[[110 120 141 136 128 119]
 [124 135 147 128 138 147]
 [103 138 147 151 153 148]] ans = 110, 148

[145 130 113 100 115 114] ans = 145, 114

[120 149 151 116] ans = 120, 116

[150 110 147 131] ans = 150, 131

[[122 133 117 141 110]
 [150 119 142 123 102]
 [112 136 104 140 116]] ans = 122, 116

[139 121 102 156 125] ans = 139, 125

[114 151 141 135 155] ans = 114, 155

[129 149 115 119 128] ans = 129, 128

[104 137 137 117 131 133 119] ans = 104, 119

[124 135 104 122 117 118 145] ans = 124, 145
---
[143 146 152 131] Answer: 131
[121 131 130 105 151 142 127] Answer: 127
[126 126 128 106 156 101 146] Answer: 146
[138 130 126 153 133] Answer: 133
[128 127 129 158 113 128] Answer: 128
[131 107 136 106 140] Answer: 140
---
[[144 132 147 145 113 147]
 [116 122 115 122 150 104]
 [121 116 135 107 126 138]] value 107

[[108 105 112 111 140]
 [110 138 131 108 148]
 [145 110 148 107 144]] value 148

[[139 124 148 130 132]
 [133 144 138 110 135]
 [147 104 132 122 147]] value 132

[[143 137 139 139 128 103]
 [128 116 123 127 119 125]
 [127 125 129 129 129 130]] value 129

[[121 115 134 100 125 125 102]
 [122 126 127 120 119 123 122]
 [115 137 128 118 126 136 121]] value 126

[[149 147 135 157 103]
 [143 129 136 140 123]
 [111 109 104 157 127]] value 104

[[130 134 120 126 157 126]
 [129 134 120 125 155 126]
 [129 134 121 125 154 126]] value 125

[[106 156 130 127]
 [139 116 153 125]
 [129 114 143 150]] value 114

[[132 126 123 118 139]
 [118 122 128 132 121]
 [102 151 100 127 124]] value 100

[[112 145 114 147]
 [145 121 134 145]
 [143 150 143 146]] value 150
---
[128 127 129 155 126 115] gives 126

[109 158 152 129] gives 129

[112 122 131 102] gives 112

[110 102 150 117 147 137 141] gives 110

[[108 149 151 113]
 [143 116 126 138]] gives 113

[128 130 118 151 108 153] gives 118

[150 149 146 131 129] gives 131

[137 134 119 105 141 123] gives 119

[[136 153 118 113 147 105]
 [100 155 134 115 158 122]] gives 105
---
[131 128 114 105 108 131 151] --> 128
[155 157 133 119 121] --> 133
[118 130 147 128 149 102 119] --> 128
[133 153 111 156  99 118 109] --> 118
[157 154 132 135 134] --> 135
[152 143 157 130 137] --> 143
---
[141 154 110 112 143] result: 110, 154

[[110 146 152 115 145]
 [136 132 156 141 129]
 [112 154 133 131 114]] result: 156, 156

[152 119 108 119 105 113 146] result: 119, 152

[[104 103 122 116 132]
 [119 113 154 117 110]
 [123 140 127 137 129]] result: 154, 154

[[113 122 126 100 118 124 118]
 [143 118 140 143 133 111 118]
 [130 130 114 130 140 127 149]] result: 143, 149

[118 136 149 112 143] result: 149, 149

[122 129 105 120 124] result: 105, 129

[[118 132 126 132 138]
 [129 133 127 140 135]
 [132 127 101 129 111]] result: 127, 140

[126 124 144 130 150 126 121] result: 130, 150
---
[[151 131 126 134 118 129]
 [142 130 120 115 125 125]
 [112 129 134 126 116 119]] ans = 112

[[131 144 132 131 154 133 114]
 [133 148 128 131 132 136 122]] ans = 133

[119 151 132 114] ans = 119

[[135 153 123 153]
 [131 112 123 142]] ans = 131

[130 123 155 109] ans = 130

[[110 135 137 129 124 127]
 [122 131 128 121 130 136]
 [102 145 144 147 119 136]] ans = 102
---
[[125 116 129 149 139 143]
 [120 130 105 157 138 128]] -> 125

[121 110 150 122] -> 121

[[122 123 131  99]
 [148 122 138 130]] -> 122

[147 120 143  99] -> 147

[122 152 123 105 124] -> 122

[[117 123 144 134 110 120 131]
 [142 124 106 129 132 115 144]] -> 117

[137 121 100 154 127 101] -> 137
---
100,129,102,104,134 Answer: 102
157,104,129,125,142 Answer: 129
105,116,99,157,113 Answer: 99
151,124,136,143,144 Answer: 136
155,116,139,133,139 Answer: 139
106,151,137,146,118 Answer: 137
100,133,135,133,146 Answer: 135
105,146,126,121,122 Answer: 126
144,128,137,136,152 Answer: 137
109,140,114,127,99 Answer: 114
---
[[137 107 139 142 107 103]
 [122 155 118 117 111 125]] >> 137, 125

[145 120 134 103 132 130 122] >> 145, 122

[122 103 106 113 118 118 145] >> 122, 145

[124 134 130 128 149] >> 124, 149

[137 108 129 150 143 139 144] >> 137, 144

[141 119 114 110 153 121 129] >> 141, 129

[[139 111 112 147 150 120 146]
 [126 120 125 131 123 136 129]
 [131 146 138 111 128 147 104]] >> 139, 104

[[114 115 142 125 110]
 [129 107 125 157 106]
 [121 127 138 127 127]] >> 114, 127

[136 143 151 135 103] >> 136, 103

[127 152 134 150 132 126 116] >> 127, 116
